Rotation paths and how fast each direction turns (deg/step):
Each turn is a multiple of 5 degrees from 10 to 175, or 0.
Each row of a path follows its step; steps can be skipped.
Rotation 1:
step 2: [-10 -17   9   2  10 -16   0  12  33 -17  -2 -17  13   6  -9 -15 -11  12
 -16 -11  -5  -6  -3  12  -8   2   9  -9  14  -7  10  -2  22  17  11  -5
  -4 -27  26   3  19  17 -12 -24   0   8 -16 -24  -5  -8  -3   1   3  10
  17 -13 -20  -9  13   7  -1  -8 -21   8  23  25  12  10  29  -1   5   9
   5  -4  -5   4   6 -14 -44 -11]
step 19: [-43  -8   7 -21  12 -16   9   3  -1 -31   4  10   6  21  -4 -10 -10 -13
  38  -9   8  -5 -11 -12 -17  11   9 -15   6   5  -6  -7 -10   6 -36   9
  -7  -4  -4  -1  11  -1   1   1   4  -3  -7  -3   5  10   1  14   3 -23
   8   1  15 -24   8  13 -20  -1  -5 -13 -25  16  21  -2  16   8 -21  18
  24   5   1   2  22  12   8  -9]
step 24: [-11  27   2   8  -5 -12 -44  12  -3  -9  -7   7  14 -18  17 -13  -3  -1
   3 -10 -16   3   0   0  21   1   3   9   1 -14   7   4 -11 -13  -7  14
 -12  17  -5  41 -11  13 -10   5 -24  18   0   5 -22   8  10  12 -16  24
  21   6 -10 -13   0 -12  -6   0  13  -8 -14   1  14  14   1   9  16   6
   6  22  -4  16   2 -16 -36   4]
step 27: [-12  -1   0 -17   6 -10   1   8 -20 -17  13  21   5  -3  -7 -20  -8   4
  20 -12 -12   4 -16 -11  -9   7  -7 -10   2  18  19  19  25 -12 -16  -6
   7  -7  -3  41  -5  14 -12 -11   0   4  10 -14 -16   1   2   2 -16   4
  19  -5  -3 -14  22  26 -11   9  -4  -5 -17  16   1  10  17  16  -8  27
   5  10  -5 -10  41   4  -8 -22]
step 29: [-23  15  -5 -29  -1   4   8   5   1   3 -23 -16 -17 -26  -1 -12  -7   4
 -10 -12  -1   4 -16 -38  -9 -10 -20   5 -11 -12  -5  -1  37  15 -12  -5
  -7   5   6  -4  10  -4   2 -26  12   9 -16  12 -21 -13  -4  15   7   3
  23 -18   7   4   8   9   5 -10  14  23  -7 -24 -27 -15   1  13 -18  10
   3   7  10 -16  -1  -8 -13  10]
step 31: [ -7   5  16   0  -1  -4 -31   3  18   6 -11   8 -14   3 -19 -40  16 -13
  -2  -8   7   9 -27  20 -12  -6  -7 -14   5 -14 -17  -3   7  17 -19  11
   7 -21  -3 -30  -8   6  13  -3  -5 -31  -5   6  -3 -14  16  19  14   9
 -15   5   9  11  -9  20  -7   5   0  -3  15  -9   0   2  31  15 -20 -13
  28  12   9  -8  -2  12  -2   6]
step 32: [-19  12  -8  15  -5 -21 -29   8   0 -15  -8  -6  16   3   7 -14   8 -12
   5  -3  -8  -4  11 -12  10   6 -13   4 -28 -15  15   0 -10  15 -13 -16
 -13   8  12   2  -8 -11 -16 -21  -6  24 -14   7   7 -20  -3   8 -12   4
  27 -14 -19  -3   6 -12  -2  -8  14  11  -7 -15   2  -3  18 -23  -3  -4
  24  10  10  -2 -22 -33 -39  12]
Speeds:
[ 2 -2  4  2  0  3 -1  3 -3  3 -3  2 -1  0  4 -1 -3 -1 -4 -5 -1 -3 -5 -3
  0  1 -1 -1  2 -2 -6 -3 -2  3 -1 -5 -6  3 -3 -1 -4  2 -3 -8 -5  2 -4  5
  2 -2  2  5 -4  1 -4 -3 -1  5  6  1  8  0 -2 -2 -1 -5 -2 -2 -1 -2  0 -6
 -5 -3  1 -1  4 -7  3 -1] : 130
[ 0  0  3  2  0 -2 -3 -2  3 -1  4 -7 -2  3  1  1  5  4 -3 -1 -6  0 -2 -3
  4 -1  0  2  2  0  2  4 -1 -1  1  3 -5  4 -2  0  0  1 10  3  1  0 -4 -2
 -1  6 -1  1 -2  1  3 -3 -2 -1  8  3 -2  0 -3  0 -8  6  1 -1  3 -4 -6 -3
  0 -2 -5 -3 -1  1  1 -6] : 130
[-5 -2 -2 -6 -3  2  1  4 -1  2 -2 -1  4 -4  2 -2 -2 -2 -3 -2  0 -3  2  3
  2 -2  7 -4  1 -2  5  0 -4  2  0  2 -3  3 -3  1  4  6  5 -5  0 -4  1  1
 -5  1  8 -4  2  9 -1 -1  0  3 -1 -1  0  0 -3 -3  2  3 -2 -2 -2  4 -1  3
  5  2  1  0 -7  0  5 -2] : 160
[ 2  3  3  5 -1  0 -4  7  1 -3  1  2 -3 -3 -7 -9  0  1  0 -1 -2 -1  2  1
  1 -4 -1  0 -5 -6  5 -1  7  1 -2 -5  0  2 -3  0  3 -2  2 -1  1 -4  7 -2
 -1  2  1  0 -1 -3  1 -3  4 -1  3  2 -1 -3  2 -1 -5  1 -3  6 -1  3  4 -2
  2 -1  4 -5  0 -5  2  4] : 10
[-2  0  4  3 -4  3  2 -5  2  5  5 -2  0 -1  8 -9 -2 -4  0  2  4  1 -1  8
 -2  0  4 -2  0  1  0  2 -1 -5 -2  1  0  4 -4  7 -1  2  3  2  3 -1  0  0
  2  0 -2 -3  3 -3  1  0  7 -1 -1 -3 -1 -1  5  0  2 -5  5  1  3  1 -4 -4
 -2  3 -1  0  7 -3  2 -3] : 120
[ 1 -3  7 -5 -4 -6  1  5  1  1  0  5  3  5 -2  5 -3  1  1  1  2  2  3 -4
  2 -2  0  1 -1 -6  2  8 -3  2 -4  3 -1 -2 -2  2 -2  2 -3  0  4  0  1 -2
  6 -1 -2 -2 -3  2  4  2  3  0  1 -4 -2 -3  1  1 -3 -7 -3 -4  2 -3  1 -3
  4 -3 -4 -1  2  3  7  5] : 175
